x = [-.20 -.23 -.32 -.42 -.21 -.26 -.48 -.50 -.48  .00]
x[0]	-.20
x[9]	.00
x[6]	-.48
x[5]	-.26

B =
[-.35 .41 .19 -.11 .16 -.13 -.09 -.12 .23 -.45 -.15 .08 .40]
[.10 .41 -.28 .09 .24 -.09 -.32 -.07 .07 -.18 .43 .08 .11]
[-.12 -.13 .13 -.02 -.25 .19 .21 .09 -.56 .08 .46 .02 .36]
[-.43 .41 -.10 -.29 .24 .20 -.27 -.11 -.14 .01 .34 -.08 .39]
[-.54 .17 -.23 -.15 -.45 .10 -.23 -.06 .23 -.15 -.24 -.42 .05]
[-.40 -.36 -.07 .07 .13 .20 .41 .13 -.23 -.26 .18 -.05 -.14]
[-.46 -.15 .19 .00 .22 .14 .40 .13 .00 -.33 .16 -.34 -.02]
[-.28 .14 .17 -.19 -.28 .19 .13 -.01 -.30 .08 .46 -.16 .40]
[.11 -.28 .33 -.29 .24 .01 -.19 .00 -.44 -.02 .25 .08 .01]
[-.52 .01 .33 .09 .17 .20 .35 .13 .07 -.43 .32 -.37 .09]
[-.26 .03 .13 -.08 -.41 .19 -.20 -.04 -.07 .07 .26 -.41 .38]
[.11 .26 -.38 .05 .09 .08 -.39 -.13 .23 -.23 -.08 -.16 -.31]
[-.35 -.12 .33 -.06 .11 .20 .39 .09 -.18 -.25 .46 -.31 .18]
[-.43 -.04 -.27 .09 .16 .17 .41 .12 -.11 .02 .23 -.15 -.29]
B[0,0] = -.35
B[13,1] = -.04
B[12,10] = .46
B[4,7] = -.06
B[11] = [.11, .26, -.38, .05, .09, .08, -.39, -.13, .23, -.23, -.08, -.16, -.31]
B[7] = [-.28, .14, .17, -.19, -.28, .19, .13, -.01, -.30, .08, .46, -.16, .40]
B[11,0] = .11
B[11,4] = .09
B[6,9] = -.33
B[3,0] = -.43
B[12] = [-.35, -.12, .33, -.06, .11, .20, .39, .09, -.18, -.25, .46, -.31, .18]
B[13,5] = .17
B[8,7] = .00
B[3,4] = .24
B[12,11] = -.31
B[:, 3] = [-.11, .09, -.02, -.29, -.15, .07, .00, -.19, -.29, .09, -.08, .05, -.06, .09]
B[12,1] = -.12
B[3] = [-.43, .41, -.10, -.29, .24, .20, -.27, -.11, -.14, .01, .34, -.08, .39]
B[2,12] = .36
B[6,8] = .00
B[5,3] = .07
B[3,8] = -.14
B[:, 4] = [.16, .24, -.25, .24, -.45, .13, .22, -.28, .24, .17, -.41, .09, .11, .16]
B[5,8] = -.23
B[7,5] = .19
B[5,7] = .13
B[6] = [-.46, -.15, .19, .00, .22, .14, .40, .13, .00, -.33, .16, -.34, -.02]
B[13,6] = .41
B[1] = [.10, .41, -.28, .09, .24, -.09, -.32, -.07, .07, -.18, .43, .08, .11]
B[2,8] = -.56
B[1,0] = .10
B[12,8] = -.18
B[13,2] = -.27
B[0,4] = .16
B[:, 11] = [.08, .08, .02, -.08, -.42, -.05, -.34, -.16, .08, -.37, -.41, -.16, -.31, -.15]
B[:, 9] = [-.45, -.18, .08, .01, -.15, -.26, -.33, .08, -.02, -.43, .07, -.23, -.25, .02]
B[8,11] = .08
B[10,0] = -.26

W =
[[ .08 -.38 -.11 -.11 -.19 -.33  .17 -.34  .06 -.15 -.09 -.37 -.21 -.27
  -.19]
 [ .06  .03 -.01  .00  .00  .01 -.09  .12 -.14  .19 -.03  .15  .16 -.01
   .04]
 [-.24 -.01  .29  .27  .22 -.25  .44 -.41  .48 -.56  .31 -.39 -.24  .17
  -.34]
 [-.19 -.03  .15  .17  .12 -.20  .03 -.25  .08 -.26  .13 -.24  .09  .06
  -.21]]
W[0, 0]	.08
W[3, 8]	.08
W[1, 7]	.12
W[3, 14]	-.21
W[1, 10]	-.03
W[2, 13]	.17
W[0]	[.08, -.38, -.11, -.11, -.19, -.33, .17, -.34, .06, -.15, -.09, -.37, -.21, -.27, -.19]
W[1, 3]	.00
W[:, 3]	[-.11, .00, .27, .17]
W[:, 0]	[.08, .06, -.24, -.19]
W[2, 4]	.22
W[3, 4]	.12
W[2, 9]	-.56
W[2, 1]	-.01
W[0, 4]	-.19
W[:, 5]	[-.33, .01, -.25, -.20]
W[0, 13]	-.27
W[3, 3]	.17
W[1]	[.06, .03, -.01, .00, .00, .01, -.09, .12, -.14, .19, -.03, .15, .16, -.01, .04]
W[1, 8]	-.14
W[:, 8]	[.06, -.14, .48, .08]
W[2]	[-.24, -.01, .29, .27, .22, -.25, .44, -.41, .48, -.56, .31, -.39, -.24, .17, -.34]
W[2, 7]	-.41
W[2, 14]	-.34
W[2, 5]	-.25
W[3, 0]	-.19

M =
[[ .10 -.17 -.14  .18 -.16 -.11 -.08  .35  .11  .11  .45  .02 -.18 -.10]
 [-.06  .38 -.05 -.01 -.32  .00 -.04  .20 -.12 -.03  .18  .03  .08 -.16]
 [ .22  .21  .02 -.28  .03  .25 -.10 -.09  .02  .36  .14  .05  .04 -.14]
 [ .05 -.48 -.05 -.15  .48 -.05  .03 -.31  .10 -.12 -.22 -.06 -.18 -.11]
 [ .05  .13  .09  .04 -.11  .11  .02 -.09  .06  .03  .12  .01  .12 -.07]
 [ .36 -.02 -.01  .05 -.14 -.11 -.12  .04 -.05 -.12 -.29  .19 -.31  .03]
 [ .35 -.28  .17  .00 -.42  .10  .11  .00  .06  .24 -.02 -.03  .00  .05]]
M[0,0]: .10
M[0,3]: .18
M[4,4]: -.11
M[6,10]: -.02
M[4,13]: -.07
M[6,2]: .17
M[1,13]: -.16
M[:, 12]: [-.18, .08, .04, -.18, .12, -.31, .00]
M[2,12]: .04
M[0,6]: -.08
M[2,13]: -.14
M[3,8]: .10
M[6,7]: .00
M[0,10]: .45
M[4]: [.05, .13, .09, .04, -.11, .11, .02, -.09, .06, .03, .12, .01, .12, -.07]
M[6,11]: -.03
M[1,6]: -.04
M[5,0]: .36
M[:, 3]: [.18, -.01, -.28, -.15, .04, .05, .00]
M[1,7]: .20
M[3,2]: -.05
M[2,1]: .21
M[4,11]: .01
M[0,12]: -.18
M[5,2]: -.01
M[2,8]: .02
M[4,8]: .06
M[4,2]: .09
M[3,3]: -.15
M[1,4]: -.32
M[3,9]: -.12
M[:, 5]: [-.11, .00, .25, -.05, .11, -.11, .10]
M[4,6]: .02
M[6,8]: .06
M[5]: [.36, -.02, -.01, .05, -.14, -.11, -.12, .04, -.05, -.12, -.29, .19, -.31, .03]

m =
[-.20 .09 .02 -.04 .05 -.12 .07 .26 -.17 .16 -.16 .02 -.49 -.06]
[.26 -.29 -.03 -.01 .08 .01 -.02 -.20 .05 .16 -.11 -.03 .29 -.08]
[-.18 .11 .03 -.05 .05 -.14 -.01 .25 -.18 .21 -.14 .03 -.48 -.07]
[.25 -.26 -.03 .00 .08 -.01 .06 -.24 .02 .15 -.16 -.03 .27 -.08]
[-.23 .08 .02 -.03 .05 -.14 .14 .30 -.14 .19 -.20 .02 -.42 -.04]
[-.12 .01 .00 -.03 .05 -.15 -.22 .28 -.07 .32 -.02 .00 -.46 -.14]
[.27 -.29 -.03 -.01 .06 -.15 .26 -.12 .05 .19 -.39 -.03 .47 -.05]
[.25 -.28 -.03 -.01 .08 -.02 -.11 -.21 .02 .23 -.12 -.03 .23 -.07]
[-.20 .08 .02 -.04 .05 -.13 -.31 .27 -.17 .17 -.17 .02 -.44 -.08]
[.21 -.26 -.03 -.01 .08 .02 -.10 -.20 .01 .16 -.13 -.03 .28 -.09]
[.24 -.28 -.03 -.01 .09 .01 .03 -.20 .01 .15 -.15 -.03 .32 -.08]
[.35 -.28 -.03 -.02 .07 -.15 .15 -.09 .05 .20 -.38 -.03 .41 -.05]
[-.30 -.03 .03 -.02 .03 -.14 .26 .28 -.22 .13 -.27 .03 -.44 -.15]
[.42 -.29 -.04 -.03 .08 -.18 -.09 -.22 .18 .18 -.23 -.04 .48 -.09]
[-.27 -.05 .02 -.02 .03 -.12 .33 .29 -.23 .15 -.28 .02 -.47 -.15]
Indices start at 0.
row 0 col 0	-.20
row 13 col 11	-.04
row 12 col 13	-.15
row 13 col 8	.18
row 5 col 3	-.03
row 10 col 1	-.28
row 9 col 2	-.03
row 7 col 6	-.11
row 6 col 13	-.05
row 9 col 1	-.26
row 10 col 0	.24
row 10 col 11	-.03
row 2 col 5	-.14
row 4 col 7	.30
row 10 col 8	.01
row 10 col 12	.32
row 0 col 13	-.06
row 5 col 7	.28
row 11 col 13	-.05
row 0 col 7	.26
row 12 col 9	.13
row 12 col 12	-.44
row 6 col 4	.06
row 11 col 9	.20
row 6 col 6	.26
row 13 col 6	-.09
row 0 col 8	-.17
row 11 col 2	-.03
row 12 col 5	-.14
row 11 col 8	.05
row 14 col 2	.02
row 12 col 10	-.27
row 9 col 11	-.03
row 2 col 12	-.48
row 11 col 1	-.28

grid = 1.89	-0.79	-1.08	-1.17	-0.78	-1.08	0.83	1.02
grid[0] -> 1.89
grid[5] -> -1.08
grid[7] -> 1.02
grid[-2] -> 0.83
